(in the rows, 128 means zero)
Each named move below is a turn or a mirror, shown by a few rows before and after it. Which moves, in which order, take the first row of each later pair to the second? The first pair is answered.
move J380:
[153 137 149 163 121 174 163 182 113 134 163 135 115 158 114 124 126  97
 126 104 186 149 149 107 189 181 124 111 184  82 114 120 107 152 133] -> [138 128 132 182 139 177 158 153 105 162 155 164  94 131 136 143 124  93
 143 109 179 163 151  94 164 169 147 107 170  56 114 115 115 151 156]
[129 126 119 132  98 148 151 176 148 110 129 121 124 137  89 133 118 146
 134 114 108 157 121 154 124 188 102 174 141 114 121 104 127 180  68] -> [110 113  97 147 124 154 132 136 123 144 115 165 102  94 129 156 116 136
 160 130 101 169 126 137  89 170 135 176 128  82 122 102 141 178 104]
[124 144 109 126 147 142 130 129 114 160 131 120 125 177 148 152 137 134
 148 115 150 134 139 110 110 113 115 122 120 137 138 152 171 111 149] -> [134 151 115 117 132 140 139 142 121 144 135 106 132 195 131 143 140 139
 139 113 153 132 137 110 121 123 102 120 129 147 143 149 171 109 133]
[141 141 104  90 134  80  60 122 116 120 138 114 176 119 163 125 113 128
 122 188 133 100 113 117  90  78 134 127 135 152 114 166 108 126 133] -> [148 149 108  88 126  80  65 132 119 113 136 106 179 126 153 117 114 132
 117 182 129 101 115 125  94  80 128 130 141 164 119 166 101 123 127]
move J142:
[153 116 118 133 140 121 122 161  97 174 117 125 111 128 105 117 172 127
 135 166 136 167 133 134 129 165 130 115 160 122 122 107 152 140 106] -> [131 122 160 145 117 151 167 135 118 141 140  97 105 136  88 121 158 122
 142  97 150 141 139 142 159 155 110 115 158 113 139  93 135 134  95]
[106  97 133 124 122  92 114 155 105 149 121 152 147 101 152 152 152 148
 152 208 144 169 128  81 120 127 146 128 158 150 119 132 154  92 140] -> [108  96 174 141 104 111 150 175 107 141 136 137 134 121 114 137 162 132
 146 155 176 180 147  83 163 144 124 104 167 144 120 116 157  91 125]
[105 139 154 152  95 126 141 143 139 135 161 100 117 143  90 133 127 130
 135  87 121 135 144 130 156 113 116 131 134 135 144 133 131 146  97] -> [ 95 141 130 139  95 122 123 104 138 127 154 101 126 128 121 147 103 145
 146 112 106 111 136 135 120  85 132 158 122 140 158 143 106 150 117]
move J759:
[120 106 146 118 120 144 172 104 134 110 146 141 134 147 131 123 124 137
 136  93  94 130 132 142 148 159 112 163 135 107 118 117 111 131  99] -> [138 105 139 115 128 132 160 132 132 127 147 154 132 153 122 116 141 132
 130 112  97 152 134 140 151 181 107 155 141 113 109 116 130 135  91]
[111 119  93  85 100 156 118 131 146 105 123 117 150 134 129 148 133 138
 101 164  99  76  64 127 116  94  94  82 117 166 141 140  72 137 100] -> [ 93 121 110  91  85 172 150 113 151  88 134 122 134 133 131 153 118 140
 113 128  96  67  72 139 122  99  87  98 115 151 150 133  67 133 101]
[112 130 127 125 118 121 129  99 142 115 118 126 138 130 137 120  96 140
 120 148 114 109 116 139 108 131 133 171 106 126 135 128 119 148 127] -> [109 125 136 134 113 128 140  98 147 114 119 133 129 132 131 117  99 134
 128 132 119 116 121 138 114 145 144 173 108 117 137 119 128 151 129]
[ 98 178 121 105 154 142 102 100 145 142 134 117 128 131 146 174 137  86
 134 107 135 106 100 129 138  88 116 127 124 123 111 144 108 115 207] -> [ 86 172 137 112 144 157 132  94 153 137 138 122 110 131 134 167 139  83
 140  78 140 108 108 137 149 101 111 131 118 112 114 134 114 113 199]
move J971:
[138 137 109  99 148 125  71 135  87 124 134  86 141 152 135 154 146 101
 132 150 127  85 107  78 132  57 145  61 117 163 123 161 111 110 133] -> [123 126 166 123 117 168 150 162 105 103 156  90 114 182  76 135 149 104
 127  72 153 104 125 105 190 121 111  72 122 144 131 118 122 120  97]
[ 86 129 118 144 139 185 134 129  98  92 102 139 110 124 115 151  77 154
 147 120 140 148 140 132 115 173 143 203 117 104 123  95 110 167  95] -> [ 96 139  91 134 168 161  75 110  84 106  87 125 132 101 149 158  68 140
 147 173 136 125 130 113  86 113 159 185 122 121 117 125 104 156 119]
[123 108 119  91 124 132 159 142 158 126 134 151 115 138 116 137 127 145
 136 133  96 127 145 152 128 188 145 166 139 110 129  93 125 168 107] -> [136 127  92  76 145 106  97 121 147 143 117 139 145 113 150 147 127 132
 132 182  93 104 127 128  98 126 164 144 140 128 131 122 122 152 137]
[100 117 143 174 120 152 145 150 103 175  72 167  61 117 164 133 111 151
 110 123 144 167 151  31  58 158 172 181  88 117 101 139 114 166 128] -> [115 135 139 173 135 145 100 133  99 180  75 130  83 106 180 145 119 130
 105 133 159 144 143   9  55  99 177 138  98 134 101 164 110 142 149]

(two moves a pair)
[121 116 107 155 140 130 135 133 113 160 112 184  92 110 162 147 125 125
 149 148  98 153 136 105  66 140 173 157 110  85 135 141 173 124 147] -> [147 122 110 153 153 126 105 171 105 170 107 172  97 119 145 132 157 118
 133 162 114 173 141  90  83 152 162 130 121 105 121 147 186 119 138] | J142, J759
[109 104 124 129 123 126 172 134 124 129 134 156  90 146  97 140 113 135
 148 103 117 139 127 157 122 162 122 150 132 109 150 121 146 133  94] -> [108 102 101 118 134 111 145 126 118 139 126 161 104 132 123 141 108 144
 154 135 103 134 114 153  92 146 135 163 126 109 153 129 140 133 106] | J142, J142
[ 88 134  99 131 120 133 102  90 127 126 126 131 141 116 172 140  99 145
 140 130 109  81 111 144  95  86 148 151 100  99 159 144 107 136 148] -> [ 81 115 132 160 112 160 164 113 117 135 138 168 108 134 137 127 115 143
 147  81 129 136 140 155 129 154 137 152 104  74 157 106 139 148 128] | J759, J759
[111 147 102 119 103  82 122 156 114  96 142 142 126 122 141 146 122 160
 159 197 121 153  95 166 109 168 157 177 137 148 117 114 128 172 134] -> [132 153 106 116 115  77 107 183 111 104 146 126 129 133 125 138 141 144
 144 201 130 166  95 154 126 164 145 151 154 166 105 131 136 167 126] | J142, J759
[132 132 137 124 127 134 145 112 109 170 124 141  98 130 145 144 143 112
 130 139 142 130 178 106 175 104 123  92 138 168  95  71 145 175 141] -> [110 136 134 124 112 137 147  80 118 148 121 131 100 118 164 159 108 120
 145 134 128 100 169 114 150  74 137 114 126 163 104  76 124 170 161] | J142, J142
[ 99 111  85 121 144 137 129  85 137 153 101 165 135 108 170 152  84 152
 157 154  79 118 124 155  62 107 160 178 108  97 116 146 102 141 156] -> [ 87 136 144 154 124 171 148  61 142 133 119 105 130 119 148 158  95 112
 156  66 127  82 143 142 123  58 129 120 116  96 126 146  99 105 161] | J971, J759
[148 178 146 134 100  95 115 133  96 132 132 120 126 105 111 118 122 106
  83 126 137 150 137 125 189 166 108 116 161 137  96 122 124 148  96] -> [117 183 131 118  87  96 118  80 104 108 126 107 139  87 138 144  78 124
 101 126 112 103 123 143 154 121 121 149 148 130 116 130  84 148 121] | J142, J142
[ 97 124 162 139 163 137 143 135  97 160 123 158 121 100  98 128 140 103
 136 108 137 171 129 106 137 107 122  92 125  81 130 117 151 128 138] -> [ 95 119 141 133 171 131 133 133 101 168 116 171 128  86 112 130 139 112
 142 128 115 169 121 107 117 107 124 100 121  76 130 121 150 133 145] | J971, J971
[115 138 100 108 176 182 116 140 104 115 138 151 160 134 114 102 133 178
 104 158 111 165 129 138  88 129 144 167 188  88 122  97 101 156 138] -> [108 155 120 115 172 187  98 107 110  98 142 115 170 125 122 119 125 154
 105 138 124 125 126 128  98  66 139 138 184  94 125 116  78 134 156] | J971, J759
[107 113 137 150 141 135 126 107 120 125 138 169 115 106 153 152  90 151
 157 122 125 134 127 130  99 138 140 150 133  79 147 130 103 131 149] -> [102 122 150 161 145 141 120  96 120 127 137 156 112 102 152 156  97 137
 157 103 140 132 133 118 112 120 135 131 130  82 144 133 104 121 154] | J971, J759
[147 140 126 102 109 132 110 139 111 107 151 111 165 118 121 124 153 166
 131 176  97 161  87 164 138 139 128 111 160 139  86 136 139 130 150] -> [148 136 129 105 104 132 130 150 110 109 150 115 157 123 110 117 156 172
 130 163 103 170  95 168 147 160 123 115 157 136  91 126 142 138 139] | J142, J971
[128 125 111 107 131 125 134 117 145 118 114 126 132 128 141 135 108 149
 125 141 108 117 112 142  96 126 145 161 123 127 134 130 115 133 123] -> [119 134 141 119 118 145 145 106 141 106 126 107 127 132 136 140 108 130
 123 104 128 105 112 137 125 105 129 136 122 125 137 126 108 119 132] | J971, J759
[ 98 155 127 120 104 154 132 101 146 102 123  85 146 115 175 148  94 149
 140 107  86  86 109 131 110 111 122 172 111 146 156 121 117 132 133] -> [103 133  97 116 118 143 127 113 135 124 111 127 138 103 185 146 103 156
 143 136  72 111 106 136  84 138 140 188 102 132 147 121 133 151 126] | J759, J142
[103 119 132 166 112 157 199 137 123 136 145 150 109 145 123 147 123 128
 135 119 154 176 146 151 131 166 122 106 133  88 108  85 156 150 122] -> [136 120  95 141 143 122 129 153 103 166 127 151 126 130 144 147 141 116
 117 194 146 185 132 125 104 142 138  79 136 112  84 112 168 149 136] | J759, J971
[ 98 103  95 102 150  93  86 127 156 175 103  93 140  86 158 148 103 120
 133 118 135  78  98 107 101  74 177 103 107 115 151 120 101  94 155] -> [136 108 105  74 131  78  79 181 172 155 111  61 168 129 123 115 116 132
 103 128 137  82  90 115 128  99 150 103 130 153 145 126  98 100 113] | J380, J142
